In the data rows, 500 means zero.
Here are some numbered points:
np.array([244., 502., 658., 966., 336., 607., 619., 377., 436., 424.]) 0
np.array([228., 500., 707., 890., 374., 576., 640., 339., 541., 402.]) 1
np.array([261., 461., 868., 808., 486., 447., 586., 346., 515., 416.]) 2
np.array([172., 588., 691., 835., 324., 509., 689., 352., 485., 476.]) 3
np.array([143., 623., 435., 777., 329., 504., 674., 509., 604., 487.]) 4
np.array([861., 459., 356., 139., 646., 518., 293., 597., 459., 520.]) 5
np.array([216., 598., 696., 927., 348., 502., 663., 324., 382., 437.]) 6
np.array([894., 481., 336., 79., 604., 442., 338., 645., 451., 569.]) 7
np.array([257., 496., 670., 973., 361., 643., 606., 331., 400., 408.]) 8
np.array([909., 463., 356., 74., 597., 427., 356., 643., 457., 576.]) 9
np.array([185., 575., 550., 913., 339., 552., 646., 419., 507., 437.]) 10
np.array([880., 468., 349., 79., 614., 470., 335., 623., 473., 558.]) 11
np.array([865., 425., 397., 121., 625., 519., 314., 597., 497., 533.]) 12
np.array([203., 554., 732., 858., 356., 525., 550., 418., 441., 489.]) 13
np.array([613., 323., 959., 491., 590., 666., 404., 301., 315., 434.]) 14
np.array([233., 487., 852., 795., 486., 474., 591., 310., 508., 422.]) 15
np.array([785., 435., 441., 108., 640., 559., 323., 549., 553., 513.]) 16
np.array([866., 463., 260., 182., 705., 402., 337., 653., 327., 561.]) 17
np.array([230., 611., 304., 406., 345., 444., 756., 609., 877., 523.]) 18
np.array([216., 575., 454., 607., 409., 524., 623., 421., 879., 435.]) 19
np.array([671., 507., 311., 0., 515., 452., 501., 649., 746., 608.]) 20
np.array([218., 594., 701., 938., 346., 496., 659., 338., 362., 442.]) 21
np.array([873., 435., 294., 174., 694., 411., 339., 658., 335., 571.]) 22
np.array([878., 484., 331., 51., 594., 439., 359., 655., 472., 580.]) 23
np.array([236., 541., 622., 971., 361., 595., 609., 354., 428., 408.]) 24
np.array([266., 490., 696., 931., 363., 651., 571., 329., 450., 413.]) 25
np.array([227., 581., 717., 925., 330., 519., 656., 329., 394., 443.]) 26
np.array([304., 500., 721., 958., 416., 560., 592., 301., 464., 356.]) 27
np.array([909., 496., 331., 88., 612., 425., 339., 629., 435., 559.]) 28
np.array([764., 339., 540., 265., 727., 610., 346., 458., 372., 478.]) 29
np.array([165., 574., 541., 787., 327., 563., 627., 450., 628., 476.]) 30
np.array([394., 423., 818., 944., 435., 603., 556., 240., 418., 365.]) 31
np.array([250., 696., 369., 501., 398., 375., 510., 602., 646., 594.]) 32
np.array([699., 363., 785., 411., 594., 585., 273., 455., 480., 445.]) 33
np.array([242., 499., 674., 943., 323., 605., 632., 381., 462., 428.]) 34
np.array([655., 503., 318., 0., 486., 449., 517., 665., 795., 599.]) 35
np.array([157., 608., 581., 657., 379., 458., 549., 512., 622., 550.]) 36
np.array([580., 527., 278., 18., 484., 468., 521., 671., 810., 606.]) 37
np.array([295., 442., 747., 684., 428., 699., 458., 373., 627., 434.]) 38
np.array([259., 518., 786., 930., 365., 503., 537., 394., 375., 477.]) 39
np.array([312., 453., 769., 940., 393., 594., 612., 299., 471., 373.]) 40
np.array([238., 591., 708., 940., 344., 509., 643., 324., 377., 431.]) 41
np.array([137., 613., 622., 674., 354., 466., 706., 417., 635., 491.]) 42
np.array([875., 473., 205., 84., 657., 385., 408., 702., 383., 596.]) 43
np.array([795., 482., 212., 79., 679., 368., 429., 671., 485., 586.]) 44
np.array([192., 527., 579., 904., 323., 548., 654., 448., 554., 452.]) 45
np.array([258., 493., 680., 957., 362., 635., 585., 332., 431., 419.]) 46
np.array([235., 592., 349., 419., 418., 506., 670., 517., 935., 464.]) 47
np.array([224., 585., 423., 565., 403., 511., 628., 457., 899., 443.]) 48
np.array([859., 448., 273., 176., 703., 428., 329., 654., 319., 570.]) 49
np.array([868., 477., 202., 84., 658., 388., 405., 705., 384., 593.]) 50
np.array([393., 460., 775., 999., 444., 589., 565., 243., 315., 349.]) 51
np.array([819., 502., 170., 35., 635., 360., 467., 711., 493., 596.]) 52
np.array([866., 476., 207., 77., 654., 382., 411., 706., 392., 597.]) 53
np.array([909., 465., 351., 83., 593., 429., 349., 646., 469., 572.]) 54
np.array([284., 485., 698., 978., 350., 632., 603., 321., 409., 408.]) 55
np.array([352., 652., 235., 198., 392., 426., 651., 656., 824., 586.]) 56
np.array([185., 575., 467., 606., 320., 463., 733., 550., 808., 482.]) 57
np.array([223., 571., 453., 596., 397., 515., 630., 452., 890., 435.]) 58
np.array([393., 462., 779., 999., 451., 592., 558., 237., 315., 348.]) 59
np.array([873., 438., 285., 189., 690., 408., 330., 672., 334., 568.]) 60
np.array([852., 447., 290., 177., 703., 421., 329., 650., 327., 570.]) 61
np.array([402., 463., 921., 905., 435., 583., 508., 238., 296., 393.]) 62
np.array([202., 547., 589., 924., 339., 594., 620., 395., 490., 435.]) 63
np.array([229., 560., 739., 937., 332., 504., 672., 332., 386., 446.]) 64
np.array([209., 505., 646., 880., 310., 586., 654., 403., 557., 453.]) 65
np.array([874., 472., 365., 39., 579., 422., 382., 645., 517., 584.]) 66
np.array([904., 458., 358., 76., 602., 444., 353., 640., 472., 562.]) 67
np.array([222., 483., 782., 704., 482., 430., 591., 391., 672., 442.]) 68
np.array([328., 454., 774., 940., 385., 576., 597., 304., 492., 377.]) 69
np.array([862., 448., 380., 117., 639., 526., 305., 588., 462., 528.]) 70
np.array([191., 556., 578., 871., 339., 585., 623., 397., 566., 439.]) 71
np.array([829., 442., 343., 406., 678., 511., 185., 593., 334., 505.]) 72
np.array([158., 605., 485., 852., 326., 533., 655., 474., 543., 467.]) 73
np.array([236., 570., 700., 947., 386., 485., 532., 405., 355., 467.]) 74
np.array([226., 560., 745., 935., 335., 505., 676., 332., 377., 444.]) 75
np.array([300., 452., 991., 812., 373., 523., 689., 255., 402., 434.]) 76
np.array([331., 631., 259., 200., 370., 457., 659., 642., 828., 610.]) 77
np.array([733., 515., 195., 23., 605., 360., 501., 718., 639., 574.]) 78
np.array([813., 397., 331., 205., 740., 507., 330., 574., 343., 543.]) 79
np.array([868., 458., 374., 103., 636., 502., 312., 591., 457., 542.]) 80
np.array([811., 425., 288., 143., 707., 476., 341., 600., 420., 575.]) 81
np.array([900., 484., 346., 72., 600., 443., 340., 635., 444., 572.]) 82
np.array([259., 492., 676., 860., 389., 594., 585., 330., 625., 393.]) 83
np.array([336., 501., 836., 984., 390., 562., 537., 293., 241., 431.]) 84
np.array([864., 446., 289., 178., 700., 423., 327., 644., 329., 569.]) 85
np.array([894., 479., 332., 93., 628., 450., 334., 610., 457., 552.]) 86
np.array([816., 402., 341., 227., 758., 507., 333., 545., 318., 524.]) 87
np.array([459., 387., 998., 819., 441., 622., 495., 257., 297., 413.]) 88
np.array([271., 658., 399., 435., 380., 368., 524., 627., 702., 621.]) 89
np.array([827., 386., 341., 203., 734., 488., 340., 581., 352., 548.]) 90
np.array([882., 481., 342., 50., 594., 440., 360., 643., 475., 578.]) 91
np.array([234., 593., 407., 537., 397., 522., 629., 473., 905., 439.]) 92
np.array([226., 497., 662., 929., 328., 606., 628., 390., 482., 438.]) 93
np.array([729., 518., 140., 34., 629., 369., 491., 737., 577., 587.]) 94
np.array([142., 647., 353., 604., 353., 481., 662., 575., 691., 530.]) 95
np.array([764., 519., 321., 0., 548., 396., 461., 645., 669., 588.]) 96
np.array([226., 576., 730., 932., 334., 528., 659., 325., 363., 441.]) 97
np.array([292., 501., 721., 953., 402., 567., 609., 304., 467., 361.]) 98
np.array([432., 417., 789., 593., 530., 665., 435., 225., 672., 392.]) 99
np.array([900., 481., 336., 76., 605., 445., 339., 641., 437., 571.]) 100
np.array([847., 469., 361., 22., 571., 419., 406., 653., 562., 588.]) 101
np.array([237., 507., 802., 767., 499., 446., 569., 337., 577., 415.]) 102
np.array([185., 557., 539., 933., 341., 558., 638., 441., 495., 440.]) 103
np.array([868., 472., 210., 77., 656., 391., 407., 700., 393., 595.]) 104
np.array([231., 487., 795., 699., 480., 428., 594., 377., 674., 435.]) 105
np.array([227., 571., 729., 938., 338., 527., 656., 323., 364., 441.]) 106
np.array([234., 606., 678., 907., 329., 488., 657., 335., 452., 434.]) 107
np.array([803., 422., 283., 134., 704., 472., 353., 609., 443., 573.]) 108
np.array([202., 512., 636., 851., 302., 579., 653., 419., 583., 466.]) 109
np.array([230., 555., 750., 896., 360., 522., 541., 391., 397., 475.]) 110
np.array([874., 493., 178., 88., 661., 374., 413., 704., 389., 581.]) 111
np.array([245., 497., 667., 963., 337., 593., 632., 372., 456., 420.]) 112
np.array([858., 449., 273., 176., 701., 422., 331., 659., 322., 571.]) 113
np.array([393., 454., 779., 999., 451., 595., 562., 246., 314., 348.]) 114
np.array([793., 447., 257., 115., 698., 449., 364., 616., 470., 578.]) 115
np.array([282., 483., 697., 978., 350., 618., 601., 345., 418., 407.]) 116
np.array([256., 542., 754., 926., 367., 534., 515., 376., 369., 471.]) 117
np.array([659., 296., 914., 439., 607., 650., 412., 336., 357., 434.]) 118
np.array([293., 508., 687., 927., 419., 570., 577., 296., 534., 361.]) 119
np.array([382., 642., 348., 253., 429., 365., 590., 599., 884., 537.]) 120
np.array([245., 545., 755., 932., 366., 531., 540., 382., 353., 465.]) 121
np.array([283., 472., 688., 980., 353., 630., 605., 319., 431., 414.]) 122
np.array([888., 499., 328., 58., 602., 423., 361., 635., 473., 568.]) 123
np.array([226., 574., 686., 869., 304., 482., 686., 364., 534., 450.]) 124
np.array([874., 462., 358., 101., 636., 481., 321., 612., 455., 543.]) 125
np.array([261., 501., 674., 960., 358., 639., 595., 328., 423., 409.]) 126
np.array([219., 506., 624., 948., 320., 589., 653., 398., 482., 441.]) 127
np.array([336., 517., 820., 997., 403., 535., 535., 309., 228., 420.]) 128
np.array([156., 607., 494., 846., 337., 526., 651., 470., 549., 462.]) 129
np.array([625., 430., 502., 200., 682., 584., 364., 446., 668., 457.]) 130
np.array([211., 580., 717., 924., 338., 525., 668., 318., 374., 448.]) 131
np.array([402., 398., 999., 664., 453., 588., 569., 234., 436., 417.]) 132
np.array([828., 440., 352., 429., 682., 518., 180., 590., 299., 502.]) 133
np.array([591., 522., 280., 12., 484., 485., 507., 660., 799., 614.]) 134
np.array([172., 548., 649., 664., 340., 462., 581., 536., 642., 560.]) 135
np.array([168., 585., 527., 881., 333., 556., 650., 445., 522., 447.]) 136
np.array([872., 436., 282., 166., 689., 407., 346., 665., 356., 571.]) 137
np.array([871., 475., 201., 80., 655., 384., 411., 705., 389., 596.]) 138
np.array([214., 554., 734., 881., 359., 542., 544., 392., 415., 480.]) 139
np.array([884., 498., 320., 58., 603., 427., 361., 634., 483., 567.]) 140
np.array([500., 568., 131., 3., 529., 443., 590., 725., 657., 668.]) 141
np.array([878., 459., 354., 102., 631., 479., 321., 611., 460., 550.]) 142
np.array([898., 476., 334., 99., 634., 448., 336., 621., 443., 543.]) 143
np.array([644., 419., 505., 205., 676., 583., 347., 445., 658., 472.]) 144
np.array([173., 579., 553., 788., 328., 577., 617., 441., 617., 463.]) 145
New points follow, each followed by the number of its nearest point above.
np.array([719., 358., 694., 405., 594., 601., 231., 504., 466., 479.]) 33
np.array([492., 565., 66., 71., 522., 388., 702., 690., 851., 571.]) 141
np.array([819., 489., 353., 0., 566., 429., 417., 644., 578., 593.]) 101
np.array([254., 495., 702., 927., 376., 571., 628., 336., 518., 390.]) 1
np.array([397., 446., 951., 881., 419., 609., 523., 246., 285., 404.]) 62
np.array([607., 505., 102., 10., 578., 392., 616., 726., 743., 601.]) 141
np.array([752., 432., 461., 101., 634., 576., 334., 529., 592., 511.]) 16
np.array([177., 595., 490., 379., 405., 457., 579., 619., 695., 624.]) 89
np.array([260., 501., 658., 984., 362., 642., 597., 334., 387., 411.]) 8
np.array([408., 577., 397., 196., 418., 378., 599., 648., 905., 560.]) 120
np.array([264., 479., 718., 910., 370., 555., 638., 358., 554., 386.]) 1
np.array([560., 358., 999., 539., 520., 583., 423., 331., 491., 407.]) 14
np.array([727., 521., 136., 22., 629., 372., 499., 724., 570., 597.]) 94
np.array([356., 496., 878., 955., 413., 547., 537., 267., 271., 408.]) 84
np.array([391., 458., 779., 936., 465., 611., 531., 228., 411., 340.]) 31
np.array([686., 523., 321., 0., 507., 436., 510., 643., 744., 599.]) 20
np.array([392., 459., 792., 942., 466., 593., 534., 221., 406., 346.]) 31
np.array([493., 548., 177., 38., 569., 372., 629., 694., 765., 604.]) 141
np.array([306., 485., 704., 830., 422., 644., 465., 321., 582., 405.]) 83
np.array([335., 496., 849., 969., 394., 574., 536., 292., 249., 424.]) 84
np.array([765., 342., 546., 290., 734., 615., 349., 433., 366., 458.]) 29
np.array([306., 475., 707., 833., 424., 649., 475., 320., 579., 401.]) 83
np.array([132., 627., 419., 760., 336., 508., 659., 532., 592., 501.]) 4
np.array([226., 578., 695., 927., 382., 458., 538., 429., 376., 478.]) 74
np.array([126., 585., 622., 605., 353., 468., 732., 414., 685., 531.]) 42
np.array([549., 500., 119., 34., 583., 425., 590., 715., 762., 608.]) 141
np.array([161., 561., 544., 746., 332., 539., 689., 461., 695., 451.]) 30
np.array([212., 580., 684., 914., 383., 458., 542., 442., 387., 484.]) 74
np.array([147., 604., 538., 494., 387., 419., 714., 484., 763., 543.]) 57
np.array([775., 430., 452., 96., 642., 555., 339., 557., 560., 510.]) 16
np.array([122., 589., 467., 756., 323., 548., 675., 533., 597., 499.]) 4
np.array([238., 576., 708., 901., 312., 488., 663., 352., 474., 446.]) 107
np.array([761., 344., 519., 265., 732., 605., 338., 471., 365., 485.]) 29
np.array([767., 353., 489., 258., 740., 598., 335., 467., 357., 493.]) 29
np.array([223., 586., 699., 901., 317., 510., 661., 345., 443., 447.]) 107
np.array([507., 363., 999., 754., 473., 635., 467., 270., 296., 407.]) 88
np.array([132., 593., 617., 529., 363., 462., 727., 446., 713., 534.]) 42
np.array([832., 486., 353., 5., 566., 442., 403., 646., 565., 587.]) 101
np.array([252., 639., 237., 332., 356., 460., 745., 604., 861., 549.]) 18
np.array([189., 588., 707., 859., 325., 518., 680., 345., 454., 458.]) 3
np.array([124., 622., 404., 649., 334., 508., 672., 561., 657., 533.]) 95
np.array([482., 438., 687., 465., 603., 640., 377., 272., 709., 400.]) 99
np.array([805., 426., 443., 117., 634., 567., 308., 549., 523., 526.]) 16
np.array([837., 441., 343., 440., 681., 527., 178., 581., 292., 496.]) 133
np.array([829., 421., 362., 434., 676., 539., 180., 595., 289., 506.]) 133
np.array([134., 575., 500., 752., 305., 518., 698., 530., 617., 510.]) 4
np.array([778., 481., 384., 0., 541., 408., 471., 652., 644., 599.]) 96
np.array([736., 315., 621., 307., 712., 647., 364., 412., 368., 461.]) 29
np.array([261., 497., 688., 876., 394., 607., 596., 305., 583., 383.]) 83
np.array([512., 504., 307., 42., 525., 371., 637., 705., 839., 573.]) 37
np.array([762., 349., 565., 296., 729., 615., 341., 417., 372., 456.]) 29
np.array([817., 453., 346., 373., 675., 498., 193., 600., 380., 503.]) 72
np.array([229., 537., 614., 980., 361., 598., 616., 363., 414., 411.]) 24
np.array([206., 556., 575., 955., 349., 570., 624., 394., 461., 429.]) 63
np.array([227., 583., 704., 916., 318., 524., 664., 327., 416., 444.]) 26
np.array([246., 536., 620., 986., 366., 594., 601., 360., 413., 403.]) 24
np.array([568., 316., 996., 625., 537., 656., 437., 283., 311., 425.]) 14
np.array([239., 483., 841., 807., 480., 476., 587., 304., 524., 424.]) 15
np.array([174., 613., 575., 759., 356., 419., 549., 542., 523., 557.]) 36
np.array([195., 520., 615., 805., 301., 583., 627., 454., 620., 479.]) 109
np.array([286., 542., 407., 277., 346., 536., 622., 638., 869., 592.]) 77
np.array([131., 633., 425., 710., 348., 494., 656., 539., 627., 501.]) 4
np.array([794., 490., 187., 6., 614., 378., 485., 702., 542., 614.]) 52
np.array([289., 466., 721., 857., 379., 581., 597., 327., 636., 389.]) 83
np.array([180., 618., 557., 726., 363., 409., 535., 563., 550., 561.]) 36
np.array([228., 582., 670., 936., 389., 477., 524., 421., 375., 471.]) 74
np.array([142., 586., 481., 722., 311., 497., 690., 559., 648., 506.]) 4
np.array([742., 494., 143., 46., 648., 359., 502., 710., 592., 583.]) 94
np.array([837., 439., 362., 438., 679., 518., 179., 584., 290., 496.]) 133
np.array([281., 485., 710., 946., 394., 600., 616., 311., 476., 367.]) 98
np.array([838., 435., 359., 444., 678., 532., 177., 576., 289., 495.]) 133
np.array([624., 546., 191., 34., 580., 356., 552., 694., 749., 569.]) 78
np.array([144., 600., 410., 618., 321., 491., 681., 602., 706., 537.]) 95
np.array([190., 679., 463., 695., 393., 413., 510., 545., 538., 548.]) 36
np.array([235., 537., 614., 985., 363., 602., 611., 352., 408., 410.]) 24
np.array([502., 541., 100., 63., 571., 408., 626., 690., 814., 578.]) 141
np.array([184., 580., 559., 904., 340., 549., 640., 433., 501., 433.]) 10
np.array([214., 551., 601., 934., 348., 596., 623., 376., 476., 414.]) 63
np.array([206., 508., 633., 938., 325., 580., 649., 409., 477., 448.]) 127
np.array([264., 522., 768., 938., 363., 508., 529., 403., 378., 469.]) 39
np.array([417., 558., 147., 99., 531., 436., 669., 646., 884., 558.]) 56
np.array([167., 638., 554., 747., 365., 441., 531., 539., 486., 556.]) 36
np.array([381., 438., 801., 923., 449., 627., 541., 213., 430., 364.]) 31
np.array([693., 529., 298., 0., 533., 433., 481., 648., 730., 586.]) 20
np.array([302., 468., 993., 795., 412., 515., 651., 238., 411., 418.]) 76
np.array([169., 585., 519., 769., 356., 493., 679., 465., 691., 434.]) 30
np.array([340., 490., 849., 975., 392., 568., 538., 308., 248., 421.]) 84
np.array([254., 520., 763., 936., 366., 504., 535., 418., 378., 471.]) 39
np.array([251., 660., 198., 387., 377., 440., 733., 592., 861., 519.]) 18
np.array([157., 565., 679., 666., 329., 458., 712., 429., 665., 513.]) 42
np.array([306., 436., 779., 799., 393., 630., 502., 344., 602., 434.]) 38
np.array([138., 657., 341., 590., 359., 466., 676., 582., 678., 536.]) 95
np.array([236., 502., 679., 898., 371., 591., 635., 340., 551., 393.]) 1
np.array([474., 499., 175., 67., 522., 434., 659., 688., 885., 583.]) 37
np.array([526., 539., 80., 63., 585., 407., 607., 702., 789., 577.]) 141
np.array([241., 540., 619., 979., 364., 602., 602., 359., 411., 403.]) 24
np.array([196., 557., 705., 842., 342., 521., 552., 424., 473., 510.]) 13
np.array([288., 471., 723., 934., 357., 631., 577., 338., 470., 408.]) 25
np.array([765., 363., 612., 394., 613., 553., 220., 555., 460., 487.]) 33
np.array([774., 434., 258., 88., 677., 464., 378., 633., 498., 600.]) 115
np.array([573., 528., 129., 0., 562., 434., 568., 725., 638., 667.]) 141
np.array([390., 598., 270., 125., 504., 393., 591., 646., 815., 601.]) 56
np.array([201., 582., 703., 843., 367., 488., 546., 417., 474., 486.]) 13
np.array([822., 414., 385., 377., 664., 503., 197., 604., 392., 518.]) 72
np.array([252., 611., 255., 363., 352., 443., 749., 606., 893., 549.]) 18
np.array([758., 525., 321., 0., 546., 394., 477., 634., 680., 585.]) 96
np.array([659., 496., 308., 0., 497., 449., 510., 668., 785., 604.]) 35
np.array([347., 535., 388., 200., 373., 511., 603., 660., 884., 597.]) 77
np.array([236., 542., 606., 976., 359., 596., 605., 365., 427., 409.]) 24
np.array([270., 499., 662., 991., 360., 641., 600., 330., 379., 406.]) 8
np.array([196., 694., 408., 612., 405., 394., 517., 589., 562., 569.]) 32
np.array([530., 389., 976., 720., 529., 649., 428., 235., 285., 382.]) 88
np.array([697., 535., 279., 0., 521., 435., 484., 644., 738., 593.]) 20
np.array([244., 569., 315., 339., 405., 522., 698., 533., 953., 515.]) 47
np.array([245., 574., 384., 326., 465., 426., 672., 542., 923., 519.]) 47
np.array([123., 607., 430., 717., 318., 543., 683., 527., 624., 513.]) 4
np.array([218., 538., 740., 817., 330., 496., 554., 448., 519., 509.]) 13
np.array([180., 669., 480., 703., 399., 405., 519., 556., 529., 547.]) 36
np.array([234., 602., 692., 915., 327., 495., 663., 332., 425., 433.]) 107
np.array([374., 404., 999., 687., 435., 576., 593., 242., 447., 423.]) 132
np.array([131., 624., 433., 751., 333., 514., 672., 525., 602., 493.]) 4
np.array([201., 517., 610., 940., 323., 575., 652., 430., 477., 446.]) 127
np.array([749., 342., 583., 309., 734., 613., 344., 423., 349., 458.]) 29
np.array([160., 641., 509., 715., 373., 438., 532., 569., 516., 562.]) 36
np.array([236., 601., 511., 535., 341., 419., 675., 498., 858., 495.]) 57
np.array([135., 628., 442., 758., 339., 499., 671., 516., 603., 487.]) 4
np.array([166., 591., 682., 814., 321., 505., 696., 355., 509., 484.]) 3
np.array([468., 444., 724., 595., 575., 641., 395., 251., 661., 357.]) 99
np.array([827., 422., 367., 440., 674., 538., 176., 590., 291., 506.]) 133
np.array([646., 539., 209., 26., 583., 363., 537., 706., 729., 561.]) 78
np.array([199., 525., 626., 883., 316., 615., 640., 386., 521., 453.]) 65
np.array([599., 534., 103., 21., 585., 369., 617., 713., 745., 583.]) 141
np.array([661., 333., 879., 446., 629., 655., 366., 330., 333., 423.]) 118
np.array([395., 455., 776., 944., 464., 612., 531., 221., 407., 343.]) 31
np.array([837., 438., 353., 433., 680., 519., 179., 582., 295., 503.]) 133
np.array([337., 521., 799., 999., 406., 534., 528., 307., 227., 422.]) 128
np.array([568., 511., 125., 30., 589., 424., 568., 729., 738., 595.]) 141
np.array([391., 602., 362., 191., 442., 409., 573., 611., 894., 558.]) 120
np.array([213., 646., 293., 450., 366., 438., 727., 591., 837., 504.]) 18
np.array([223., 539., 610., 976., 365., 597., 614., 371., 412., 412.]) 24
np.array([391., 433., 811., 852., 478., 655., 502., 204., 464., 364.]) 31
np.array([158., 563., 565., 861., 324., 568., 659., 444., 527., 464.]) 136
np.array([296., 473., 746., 934., 404., 613., 589., 279., 465., 379.]) 40
np.array([767., 435., 265., 73., 672., 463., 388., 638., 506., 604.]) 115
np.array([812., 489., 345., 0., 565., 435., 421., 650., 590., 587.]) 101
np.array([685., 531., 263., 0., 526., 442., 485., 659., 737., 594.]) 20
np.array([711., 492., 135., 60., 656., 383., 481., 708., 604., 585.]) 94
np.array([503., 564., 145., 10., 524., 427., 592., 706., 685., 672.]) 141
np.array([236., 551., 746., 903., 363., 530., 529., 378., 398., 477.]) 110
np.array([551., 518., 159., 0., 546., 463., 579., 716., 626., 688.]) 141
np.array([589., 490., 165., 0., 569., 476., 574., 703., 620., 677.]) 141
np.array([207., 540., 742., 786., 326., 478., 570., 448., 537., 532.]) 13
np.array([854., 468., 355., 26., 574., 420., 404., 657., 557., 582.]) 101
np.array([248., 526., 516., 337., 467., 383., 696., 535., 913., 522.]) 47
np.array([780., 367., 451., 241., 744., 578., 332., 492., 356., 498.]) 29
np.array([342., 492., 864., 965., 389., 563., 541., 298., 255., 423.]) 84
np.array([245., 490., 721., 892., 355., 548., 654., 380., 556., 397.]) 1
np.array([789., 442., 371., 330., 659., 511., 198., 605., 443., 521.]) 72
np.array([306., 457., 767., 953., 392., 580., 613., 303., 459., 381.]) 40
np.array([257., 526., 778., 930., 367., 505., 540., 387., 379., 471.]) 39
np.array([184., 573., 651., 877., 369., 471., 542., 472., 429., 516.]) 13
np.array([790., 349., 463., 248., 736., 560., 340., 512., 373., 499.]) 29
np.array([457., 410., 733., 515., 566., 674., 413., 263., 702., 393.]) 99
np.array([238., 574., 710., 926., 379., 476., 529., 415., 382., 467.]) 74
np.array([423., 406., 852., 848., 469., 616., 523., 220., 491., 356.]) 31
np.array([229., 571., 445., 297., 479., 407., 692., 510., 886., 543.]) 47
np.array([260., 493., 685., 865., 398., 602., 576., 329., 599., 388.]) 83
np.array([270., 660., 205., 327., 379., 432., 742., 600., 860., 534.]) 18
np.array([806., 503., 162., 36., 630., 359., 469., 711., 509., 605.]) 52
np.array([757., 406., 478., 83., 610., 605., 345., 543., 582., 533.]) 16
np.array([278., 511., 672., 899., 416., 585., 584., 289., 571., 364.]) 119
np.array([266., 471., 706., 891., 383., 662., 549., 318., 505., 419.]) 25
np.array([801., 485., 205., 82., 674., 371., 421., 681., 478., 585.]) 44
np.array([165., 644., 517., 704., 374., 445., 521., 547., 530., 564.]) 36
np.array([695., 490., 235., 18., 563., 373., 525., 729., 719., 585.]) 78
np.array([162., 576., 497., 692., 327., 516., 710., 495., 740., 460.]) 57
np.array([267., 452., 862., 817., 476., 451., 584., 330., 534., 428.]) 2
np.array([255., 506., 654., 990., 352., 633., 614., 350., 375., 410.]) 8
np.array([832., 441., 348., 443., 680., 515., 176., 587., 291., 503.]) 133
np.array([798., 487., 186., 19., 619., 375., 473., 718., 518., 616.]) 52
np.array([572., 337., 993., 595., 548., 679., 421., 259., 289., 424.]) 14
np.array([121., 603., 465., 717., 320., 528., 689., 535., 616., 508.]) 4
np.array([235., 531., 611., 987., 364., 597., 608., 359., 417., 413.]) 24
np.array([195., 517., 621., 820., 302., 586., 648., 448., 607., 464.]) 109
np.array([811., 401., 340., 232., 756., 510., 329., 549., 327., 523.]) 87
np.array([287., 472., 717., 883., 385., 662., 525., 308., 513., 418.]) 25
np.array([700., 528., 265., 0., 529., 428., 488., 667., 732., 587.]) 20
np.array([433., 548., 157., 108., 530., 429., 656., 644., 905., 554.]) 56
np.array([339., 425., 999., 731., 424., 563., 614., 242., 406., 430.]) 132
np.array([282., 512., 674., 901., 408., 570., 574., 318., 576., 367.]) 119
np.array([249., 501., 908., 856., 362., 517., 687., 259., 388., 450.]) 76
np.array([835., 437., 366., 437., 682., 522., 180., 584., 281., 496.]) 133
np.array([806., 459., 351., 335., 667., 494., 199., 607., 417., 511.]) 72
np.array([835., 417., 436., 114., 624., 531., 319., 592., 516., 532.]) 12
np.array([242., 539., 755., 935., 369., 528., 537., 393., 346., 469.]) 121
np.array([253., 510., 831., 769., 499., 421., 582., 340., 553., 404.]) 102
np.array([186., 543., 586., 915., 326., 587., 648., 407., 492., 451.]) 63
np.array([235., 535., 616., 985., 360., 589., 605., 368., 414., 416.]) 24
np.array([189., 614., 331., 449., 336., 455., 689., 654., 771., 579.]) 18
np.array([142., 628., 338., 546., 336., 504., 682., 595., 716., 558.]) 95
np.array([336., 520., 810., 999., 403., 524., 533., 315., 237., 421.]) 128
np.array([227., 535., 646., 905., 380., 543., 625., 375., 551., 389.]) 1
np.array([684., 530., 278., 0., 527., 430., 490., 653., 751., 586.]) 20
np.array([733., 514., 148., 36., 624., 359., 489., 741., 564., 601.]) 94
np.array([204., 551., 578., 953., 356., 572., 626., 403., 463., 420.]) 63
np.array([201., 629., 297., 451., 349., 470., 746., 561., 851., 520.]) 18
np.array([361., 386., 736., 503., 445., 697., 430., 466., 722., 472.]) 38
np.array([262., 498., 665., 978., 359., 646., 596., 336., 390., 411.]) 8
np.array([293., 651., 367., 315., 409., 373., 547., 635., 725., 638.]) 89
np.array([148., 614., 597., 559., 377., 433., 703., 454., 720., 507.]) 42
np.array([772., 492., 368., 0., 547., 426., 458., 643., 637., 597.]) 96
np.array([524., 508., 110., 36., 578., 442., 608., 716., 782., 591.]) 141
np.array([402., 426., 826., 947., 426., 596., 563., 248., 414., 358.]) 31
np.array([834., 433., 349., 440., 682., 524., 182., 593., 287., 498.]) 133
np.array([178., 608., 672., 827., 337., 486., 677., 357., 504., 465.]) 3
np.array([229., 535., 621., 968., 363., 600., 607., 380., 420., 407.]) 24
np.array([813., 462., 238., 92., 673., 394., 396., 676., 460., 590.]) 44
np.array([565., 507., 105., 28., 589., 435., 575., 710., 748., 604.]) 141
np.array([158., 528., 527., 608., 306., 564., 663., 561., 733., 535.]) 57
np.array([471., 360., 999., 614., 461., 562., 544., 269., 477., 425.]) 132
np.array([193., 615., 613., 859., 380., 432., 537., 481., 440., 505.]) 13
np.array([223., 542., 639., 889., 378., 548., 642., 374., 564., 379.]) 1
np.array([225., 484., 849., 733., 479., 463., 605., 325., 588., 431.]) 102
np.array([737., 518., 148., 26., 626., 367., 493., 738., 562., 593.]) 94
np.array([441., 410., 982., 829., 436., 643., 497., 250., 279., 403.]) 88
np.array([113., 606., 428., 692., 326., 522., 691., 548., 628., 526.]) 4
np.array([338., 493., 859., 964., 386., 563., 541., 293., 268., 428.]) 84
np.array([296., 596., 303., 255., 394., 521., 590., 662., 857., 565.]) 77
np.array([210., 586., 659., 911., 383., 465., 532., 453., 393., 484.]) 74
np.array([339., 519., 804., 999., 402., 537., 530., 303., 242., 420.]) 128
np.array([328., 429., 720., 527., 449., 731., 412., 414., 679., 471.]) 38
np.array([764., 343., 529., 268., 734., 608., 344., 467., 352., 477.]) 29
np.array([154., 585., 494., 679., 331., 511., 723., 489., 736., 461.]) 57
np.array([416., 479., 505., 110., 508., 326., 677., 631., 838., 596.]) 120
np.array([284., 477., 718., 894., 406., 612., 585., 304., 544., 371.]) 119
np.array([138., 623., 536., 500., 383., 439., 718., 469., 736., 534.]) 57
np.array([374., 429., 999., 715., 454., 557., 585., 217., 451., 401.]) 132
np.array([379., 439., 811., 928., 445., 633., 541., 227., 396., 364.]) 31
np.array([827., 490., 352., 2., 571., 433., 408., 653., 554., 588.]) 101
np.array([232., 541., 601., 981., 354., 590., 607., 376., 423., 417.]) 24
np.array([301., 472., 748., 944., 399., 604., 603., 285., 460., 372.]) 40
np.array([689., 526., 122., 26., 619., 365., 525., 743., 610., 592.]) 94
np.array([760., 459., 361., 275., 645., 504., 217., 621., 514., 526.]) 5
